Families of rows that turns and mirrors carry onto each other, the same ones carrying the whole set onto itself: the rest of each named row's family, in list order:
5 families of 6 rows:
k_96: [-1.42  0.52  2.25 -0.02  0.54  1.39  0.02 -1.91 -0.99]
k_144: [ 2.64  1.34  0.14  0.69 -2.69  0.25 -1.01 -0.23 -0.99]
k_349: [ 2.33 -1.43  2.37  3.35  0.64  1.05 -2.58 -0.50 -1.75]
k_167: [-1.14  1.14  2.56 -0.22 -0.02  1.52  0.13 -1.99 -0.83]
k_7: [ 3.06  0.07  3.05  2.70 -0.76  1.46 -2.79 -0.30 -1.52]
k_223: [ 0.12 -0.28 -1.29 -0.22  0.38  0.34 -1.97 -1.59 -2.67]
k_756: [ 2.42 -0.77  2.97  2.95 -0.19  1.45 -2.60 -0.03 -1.87]
k_352: [ 0.01 -0.26  1.37  4.53  0.61  0.66 -1.43 -2.10 -0.08]
k_87: [ 1.51 -1.00 -1.52  2.02 -0.36 -0.83 -0.66 -1.08 -1.06]
k_772: [ 1.37  2.02  2.42  3.54 -1.25  1.16 -1.60 -2.00  0.39]
k_801: [ 0.32 -0.96  0.38  1.18 -1.56  0.79 -1.22  1.57 -2.42]
k_163: [ 0.86  0.58 -1.32 -0.33 -0.23  0.18 -2.01 -2.27 -2.17]
k_825: [-0.52  0.33  3.18  3.57 -0.69  2.02 -1.80 -0.12 -0.85]
k_512: [-0.13 -0.24 -0.70 -0.51 -0.02  0.97 -2.22 -0.79 -3.09]
k_212: [-0.77 -0.60  2.20  4.15  0.35  1.30 -1.71 -0.75 -0.73]
k_491: [ 0.27 -1.85 -0.89  1.80 -0.28  0.00 -0.99  0.43 -1.87]
k_715: [ 2.89 -1.10  1.80  3.39  0.76  0.58 -2.39 -1.28 -1.22]
k_844: [-1.34  0.24  1.84  0.23  0.84  1.13  0.09 -2.35 -0.72]
k_471: [-0.88  0.73  1.61  0.22  0.79  0.82  0.18 -2.93 -0.42]
k_582: [ 3.59 -0.30  1.95  3.36  0.09  0.49 -2.34 -1.73 -0.92]
k_523: [ 1.34  1.33 -0.92 -0.72 -0.83  0.44 -2.11 -1.97 -2.02]
k_101: [ 2.58  0.49 -1.15  1.31 -1.71 -0.61 -0.78 -1.43 -0.58]
k_931: [ 1.34  0.63  0.90  0.58 -2.68  0.95 -1.28  1.14 -1.90]
k_586: [ 1.13  1.00  1.57  4.11 -0.23  0.47 -1.33 -2.71  0.55]
k_280: [-0.56  1.40  2.35 -0.20 -0.02  1.24  0.20 -2.45 -0.49]
k_941: [ 0.20  0.73 -0.17 -1.01 -0.82  1.26 -2.24 -0.48 -3.10]
k_412: [ 3.49  0.33  2.44  2.96 -0.55  0.97 -2.40 -1.32 -1.10]
k_263: [ 0.53  1.67  3.28  3.31 -1.50  1.81 -1.74 -0.71 -0.30]
k_535: [-0.53  1.18  1.94 -0.04  0.20  0.92  0.24 -3.04 -0.31]
k_880: [ 0.89  1.37 -0.10 -1.07 -1.27  1.06 -2.18 -1.18 -2.61]

Which other rows belong to the same family as k_582? k_349, k_7, k_756, k_715, k_412
Which other rows belong to the same family as k_941? k_223, k_163, k_512, k_523, k_880
Which other rows belong to the same family as k_931? k_144, k_87, k_801, k_491, k_101

Families of rows that turns and mirrors carry onto each other, the same ones carrying the whole set onto itself: the rest of each named row's family, in list order:
9 families of 4 rows:
k_928: [ 1.58 -1.30 -1.16 -1.61  0.59  1.57 -0.50 -0.26 -2.16 -0.49  2.70 -2.79
 -2.49  0.44  0.02  1.15 -0.74  0.85]
k_827: [ 0.65 -2.77 -1.05 -1.04  1.59 -1.86  1.05  0.31 -2.85 -0.05 -2.13 -0.69
 -1.58 -0.96 -1.49  1.95 -1.18 -1.30]
k_398: [ 2.43 -1.51 -1.20 -2.85  2.84 -0.23 -1.05 -0.08 -2.78  1.34 -3.12 -0.15
 -0.72 -3.42  0.24 -0.22  2.34 -1.40]
k_665: [ 1.58 -0.75  0.60 -2.11  3.15 -0.15 -1.75  0.52 -1.97  1.50 -3.38 -0.42
  0.25 -3.01  0.48 -0.53  1.78 -1.25]
k_912: [ 0.70 -0.89 -0.23 -1.25  0.51  2.23 -1.31  0.33 -2.37 -1.14  2.89 -1.45
 -1.66  0.18  1.26  1.18 -0.95  0.17]
k_218: [ 0.03 -2.89 -1.53 -0.53  1.59 -1.57  1.11 -0.31 -2.26  0.68  0.44 -0.71
 -2.31 -0.91 -1.59  1.34 -0.83 -2.21]
k_917: [ 1.00 -1.24 -0.54 -0.78  1.37  1.88 -1.61 -1.04 -2.43  0.06  3.10 -1.55
 -0.98  0.24  1.60  2.08  0.52 -0.47]
k_404: [ 2.05 -2.72 -0.30 -2.63  3.23 -0.98 -1.81 -0.45 -2.21  0.70 -2.66  0.17
 -0.56 -2.87  1.25 -0.85  0.97 -1.75]
k_506: [-0.55 -3.59 -0.35 -0.83  1.02 -1.75  0.51 -0.53 -1.54  0.66 -0.57 -2.30
 -1.17 -1.26 -1.87  1.03 -0.04 -1.87]
k_806: [ 0.84 -0.84 -1.11 -0.81  0.54  3.52 -1.17  1.02 -2.50  0.35  1.62 -1.32
 -1.63  0.62  2.00  0.83 -0.06  0.25]
k_904: [ 2.42  1.50  0.00 -3.83  2.53  1.34 -1.21  1.43 -0.64  1.10  0.37 -1.00
  0.18  1.47 -0.04 -0.20  1.89 -1.76]
k_633: [ 1.56 -1.82 -1.01 -2.60  3.56 -0.16 -0.70  0.61 -1.50  2.54 -2.98 -0.73
 -0.97 -3.47  0.25 -0.47  2.06 -0.26]
k_237: [ 1.90  1.90 -0.36 -3.84  2.47  2.03  0.78  1.73 -1.19 -0.04 -0.69 -1.56
  0.86  0.71  0.45 -0.06  0.52 -0.98]
k_607: [-0.14 -4.02 -0.18 -0.74  0.71 -1.99  1.04  0.01 -1.32 -0.33 -1.23 -1.42
 -1.03 -0.75 -0.86  0.46 -0.64 -0.36]
k_563: [ 1.19 -3.00 -0.63 -3.15  2.71 -0.83 -1.84 -0.28 -2.75  2.05 -2.70 -1.21
  0.09 -3.44  0.49 -0.24  1.33 -0.74]
k_184: [ 1.82  1.44 -0.29 -3.76  2.44  1.91 -1.02  1.14  0.24  0.47 -0.77 -2.39
  0.04  1.42  1.39  0.39  1.36 -1.65]
k_393: [ 1.45  1.55  0.79 -4.80  1.65  0.91 -1.27  0.83 -1.07  0.43  0.48 -2.17
 -0.28  1.79  0.84  0.37  0.44 -1.30]
k_289: [ 1.72  1.66 -0.27 -4.68  2.13  1.84 -1.13  1.89 -0.50 -0.59 -0.60 -0.80
 -0.12  0.93  1.05  0.72  1.15 -1.06]
k_839: [ 0.12 -2.34 -0.53 -0.69  1.33 -1.85  1.54  0.09 -1.81 -0.43 -2.15 -1.61
 -0.62 -1.74 -2.23  1.23  0.05 -1.09]
k_747: [ 1.27  1.17  1.05 -3.70  2.37  1.47 -1.65  1.69 -0.12 -0.07  0.81 -1.14
  0.88  1.07  0.91  0.13  0.70 -1.46]
k_256: [ 0.91 -3.29 -1.67 -1.31  0.64 -2.03  1.61 -0.21 -2.17  0.61 -1.85 -1.77
 -1.65 -0.88 -1.59  0.72  0.42 -1.16]
k_92: [ 1.67 -0.60 -1.48 -0.90 -0.24  2.61 -1.28  0.89 -2.19 -0.58  2.55 -1.35
 -1.43  0.33  0.39  1.12  0.76  0.30]
k_103: [-0.24 -2.98  0.88 -2.21  0.94 -2.73  1.06  0.42 -2.40  0.62 -0.33 -1.27
 -1.97 -1.11 -1.41  1.57 -0.12 -0.82]
k_700: [-0.15 -0.21 -0.99  0.28  1.01  1.95 -1.33  0.75 -2.83  0.45  2.49 -2.25
 -0.76  0.03  1.26  1.10 -0.59 -0.16]
k_124: [ 0.94  1.85 -0.43 -4.85  1.53  0.73 -1.46  1.70 -1.29  0.07  1.00 -1.65
  1.11  0.30  0.92  0.23  0.98 -0.62]
k_142: [ 1.23  0.26 -1.46 -0.36  1.70  2.78 -1.12  0.92 -1.55 -0.21  2.36 -1.55
 -2.29  0.31  0.94  1.55 -0.60  0.15]
k_645: [ 0.72 -1.28 -0.12 -0.91  1.70  2.46 -0.72  0.42 -2.21  0.76  2.95 -1.98
 -1.31  0.60  1.13  1.18 -1.03  0.81]
k_57: [ 2.39  1.58 -0.10 -4.05  1.30  0.92 -0.73  2.23 -1.17  0.04 -0.30 -1.45
  0.75  1.58  1.22  0.17  0.45 -1.22]
k_829: [ 0.68 -3.16 -0.60 -1.58  1.13 -2.90  0.75  0.84 -2.26 -0.50 -0.72 -1.23
 -0.97 -1.39 -2.14  1.04 -0.37 -1.51]
k_924: [ 1.56 -2.22 -1.68 -2.15  2.88 -0.46 -2.33  0.20 -2.07  0.65 -2.87  0.13
 -0.69 -3.56  0.24 -0.20  1.81 -0.73]
k_622: [ 1.72 -2.95 -1.10 -2.75  3.69 -0.65 -1.40 -0.52 -1.89  1.41 -1.35 -0.06
 -0.75 -4.06  0.46 -0.03  1.80 -1.26]
k_130: [ 0.92 -1.97 -1.65 -2.69  2.16  1.05 -1.70 -0.11 -1.66  0.95 -3.53 -0.53
 -1.57 -3.43  0.43 -0.90  1.72 -1.38]
k_465: [ 1.35 -0.71 -1.39 -1.12  0.59  2.19 -2.15 -0.23 -2.72  0.18  2.59 -1.02
 -1.09  0.56  1.50  1.29 -0.81  0.16]
k_784: [ 2.36 -2.34 -1.40 -3.82  3.29 -0.19 -1.95  0.15 -1.39  1.63 -2.98 -1.32
 -1.25 -3.32  0.31  0.59  1.05 -0.92]
k_245: [-0.32 -3.17 -0.67 -1.10  0.73 -2.27  1.15 -0.50 -3.21  0.11 -0.45 -1.05
 -0.73 -1.42 -1.30  0.98 -0.36 -1.64]
k_275: [ 0.94  0.19 -0.25 -4.61  1.87  1.79 -1.35  1.97 -0.48  0.19 -1.01 -1.31
  1.43  0.54  1.95  0.34  1.74 -0.56]

Which other rows belong to the same family as k_829? k_57, k_924, k_465
Which other rows belong to the same family as k_398? k_912, k_289, k_245
Which other rows belong to the same family as k_256? k_563, k_747, k_142
Which other rows belong to the same family as k_506? k_633, k_184, k_645
Which other rows belong to the same family as k_393? k_806, k_839, k_622
Which other rows belong to the same family as k_607? k_904, k_700, k_784

Families of rows that turns and mirrors carry onto each other, the same ones carrying the whole set onto itself: the rest of each named row's family, in list order:
4 families of 8 rows:
k_708: [ 1.35 -1.93 -0.61  1.63 -1.34  0.05 -0.40 -0.01  1.78]
k_442: [ 2.83 -0.10  1.14 -1.11  0.23  0.75 -2.14 -1.57  0.28]
k_588: [ 0.35  0.70 -0.88  0.05  0.55 -0.22 -0.08  1.16 -0.75]
k_23: [ 0.36  1.91 -0.18  2.02  0.03  1.53 -2.14 -1.68  1.26]
k_316: [-0.39  1.92 -0.63  1.14  0.48  2.03 -1.80 -1.87  1.27]
k_849: [ 1.35 -1.84 -0.84  2.30 -0.80  0.50 -0.65 -0.31  0.81]
k_296: [ 0.18 -1.52  2.18  0.80 -0.54  2.02 -1.43 -2.26  3.25]
k_683: [-2.43  0.62  0.83  1.88 -0.11  1.21  0.68 -0.11  1.96]
k_147: [ 0.05  1.03 -0.13 -0.23  0.99 -0.52  0.33  0.62 -1.08]
k_228: [ 0.47 -1.83  2.68  1.23 -0.57  2.37 -0.26 -1.95  2.88]
k_247: [ 3.16  0.02  1.10 -1.00 -0.12  0.53 -0.80 -1.56 -0.18]
k_546: [ 0.71 -1.53 -1.19  2.05 -0.85  1.58 -0.31  0.27  0.85]
k_155: [ 0.63  1.97 -0.60  0.54  0.39  2.22 -1.75 -2.03  1.63]
k_489: [-2.68 -0.59  1.10  1.66  0.57  1.13 -0.29  0.11  2.39]
k_164: [ 0.35 -1.26  2.61  0.02 -1.36  2.30 -1.79 -1.96  2.48]
k_802: [-1.10  1.36  2.91 -1.68  1.16  0.97 -0.49 -1.36  1.30]
k_433: [-0.92  1.45  2.73 -1.07  1.69  1.68 -0.64 -1.50  0.36]
k_549: [ 0.11  1.28  3.61 -1.32  1.40  0.61 -0.54 -1.16  1.64]
k_411: [-2.42  0.37  1.76  1.40 -0.21  0.85  0.90  0.62  1.43]
k_833: [ 3.17 -0.60  0.59 -0.68  0.63  1.29 -1.85 -1.48  1.12]
k_495: [-0.07 -2.32  2.92  0.08  0.06 -0.30  0.73  0.83  0.70]
k_539: [ 1.16 -2.20 -0.54  2.24 -1.10  1.49 -0.58 -0.54  1.21]
k_48: [ 0.90 -2.34  2.50 -0.10  0.53 -0.26  0.28  0.92  0.13]
k_918: [ 0.37  1.61 -0.32 -0.50  0.92 -0.06 -0.57  1.15 -0.35]
k_808: [ 0.18 -1.07  3.04  0.59 -0.11  2.14 -0.86 -2.36  3.06]
k_71: [ 0.56 -2.42  2.74 -0.65 -0.09 -0.48  0.66  0.14  0.87]
k_577: [-0.14  2.20 -0.10  0.79 -0.01  2.34 -1.13 -1.87  2.33]
k_207: [-2.56 -0.46  0.92  1.68  0.20  0.82  0.96 -0.08  1.89]
k_110: [-0.04 -2.35  2.35 -1.44  0.38  0.13  1.12  0.18  0.96]
k_214: [-0.01  0.86 -0.46  0.60  1.74 -0.61  0.61  0.50 -0.29]
k_505: [ 3.01 -1.06  1.39 -1.21  0.61  0.71 -1.77 -1.09  0.46]
k_646: [-0.58  1.73  2.78 -1.56  1.51  0.38 -0.49 -0.65  1.07]

Which other rows belong to the same family as k_683? k_588, k_155, k_495, k_539, k_808, k_505, k_646
Which other rows belong to the same family as k_207? k_442, k_316, k_849, k_296, k_147, k_802, k_71
Which other rows belong to the same family as k_708? k_23, k_247, k_489, k_164, k_433, k_110, k_214

Families of rows that turns and mirrors carry onto each other, the same ones carrying the whole set onto itself: the rest of each named row's family, in list order:
4 families of 8 rows:
k_29: [-0.06  1.14 -2.79  0.91  1.03 -0.47  3.31 -2.92 -1.56 -0.70  2.77  0.51
  0.86  0.72]
k_27: [ 3.10  0.31 -0.52  1.36 -0.89 -2.72  3.03 -1.37 -0.35 -1.50  1.18  0.09
  3.48  1.84]
k_304: [-1.87  2.29 -1.12  2.40 -0.50 -0.96  2.86 -3.15 -2.99 -0.18  0.81  0.14
  3.51  0.20]
k_800: [-0.99 -1.47  1.92  0.96 -0.86 -2.04  2.26 -0.85 -0.71  0.53 -0.97 -0.31
  0.90  0.89]
k_847: [ 0.47  3.35 -0.56  1.81 -0.12 -1.05  1.86  0.56 -0.40 -1.06 -0.57  0.63
  1.56  2.09]
k_977: [ 0.90  0.12 -1.28  0.16 -1.75 -1.80  2.07 -0.24 -1.98 -1.93  1.22 -2.29
  3.18  2.14]
k_745: [-1.04 -0.27  0.49 -1.00 -0.72 -3.25  4.34 -2.07 -2.94  0.11  2.84  0.75
  2.80 -1.38]
k_724: [ 1.17  0.63  1.07 -1.54 -0.12 -3.31  3.37  1.64 -0.51 -0.63  1.38  1.12
  0.69  0.45]
k_451: [-1.88  0.26 -1.35  1.48  0.46 -2.28  2.05 -3.27 -1.97  0.60  2.33  0.61
  2.08  2.46]
k_687: [-3.10  2.12 -0.61 -0.70 -0.99 -1.95  2.53 -1.30 -0.86  1.04  1.13  0.65
  0.02 -1.34]
k_982: [-0.22 -1.31 -0.30  1.13 -0.62 -0.53  3.32 -1.05 -2.69 -0.44 -0.47  1.37
  0.31  0.59]
k_521: [-1.10  1.79  0.59  0.57  1.34 -3.02  1.43 -1.62 -0.44  1.73  1.05  2.14
  0.69 -1.76]
k_764: [-1.90  1.30 -1.40  0.28 -0.28 -1.58  0.88 -0.57  0.28  0.48  1.80  2.89
  1.98 -1.70]
k_785: [ 1.00  0.13  0.24 -0.52 -1.61 -4.45  2.47 -2.55 -1.69  0.87  0.80  1.35
  3.10 -1.82]
k_259: [ 1.63  1.56  0.50 -0.88 -0.94 -2.70  1.64  1.46 -0.53 -0.79  0.21 -0.55
  1.84 -2.10]
k_739: [ 0.15  1.86 -0.62  1.17 -3.49 -0.46  1.82  0.38 -1.21 -0.04  2.36 -0.62
  0.82  1.31]
k_403: [-1.05  1.91 -1.68  1.19  0.01 -0.25  2.02  0.02  0.30 -1.11  1.66 -1.23
  0.31  2.09]
k_961: [ 1.17  0.39  0.40  0.11 -1.95 -2.26  2.69  1.97  0.20  1.63  1.43 -0.53
  0.97 -0.56]
k_6: [ 1.96  2.74 -0.83 -0.53 -0.09 -1.50  2.08 -1.21  0.32 -0.83  3.00 -0.54
  4.14 -0.59]
k_895: [-0.30  4.38  0.22 -0.22 -0.07 -3.73  2.90 -0.46 -0.65 -0.18  2.72 -0.09
  3.93  0.08]
k_74: [-0.29 -0.02  1.10 -0.76 -1.07 -2.66  3.14 -2.71 -0.95  0.52  0.90  0.49
  0.06  2.96]
k_176: [-0.15  1.17  1.67 -0.32 -2.91 -4.15  2.35  0.25  0.28  0.26 -0.52  0.45
  2.63 -0.52]
k_420: [-1.30  2.96 -1.09  0.08 -0.84  0.08  0.64  0.33 -0.80  1.26  0.61 -0.40
  1.25  1.24]
k_203: [-1.10  1.52 -1.69  0.68  0.45 -2.57  1.72 -4.60 -1.69 -1.80  1.10  0.50
  2.45  0.92]
k_384: [ 0.56  1.03 -1.91 -0.45  0.17 -3.18  4.83 -0.41 -2.53 -0.73 -0.27 -1.35
  3.16  1.37]
k_127: [ 1.67  0.92  0.00  0.14 -1.12 -3.33  3.58 -2.07 -1.66 -0.82  0.57 -2.87
  1.46  1.70]
k_21: [ 1.14 -1.13  0.28  0.68  0.22 -4.77  3.04 -2.18 -1.74 -1.36  1.75  0.33
  2.73 -0.83]
k_78: [-0.36  0.77 -0.83 -0.71  1.58 -4.20  3.57 -3.05 -0.08 -0.51 -0.01  1.34
  2.74 -1.02]
k_845: [-2.01 -0.70 -0.63  1.05 -1.50 -3.33  2.65 -1.51 -1.69  0.55 -0.47  0.81
 -0.67  0.62]
k_985: [ 0.10  2.65 -2.45  1.46 -0.85 -1.98  2.58  0.00 -0.12 -0.99  1.45  0.24
  3.38 -2.77]
k_884: [ 0.72  3.15 -2.68 -0.32  0.59 -2.92  1.42 -1.01 -1.92 -0.77  3.43  0.21
  2.94 -0.64]
k_998: [-1.21  1.88  1.92  1.27 -0.88 -1.17  1.48 -1.08 -0.94 -0.04  2.62  2.71
  1.21 -0.74]

Which other rows belong to the same family as k_403? k_764, k_785, k_961, k_6, k_203, k_127, k_845
Which other rows belong to the same family as k_884? k_800, k_977, k_451, k_521, k_259, k_420, k_21

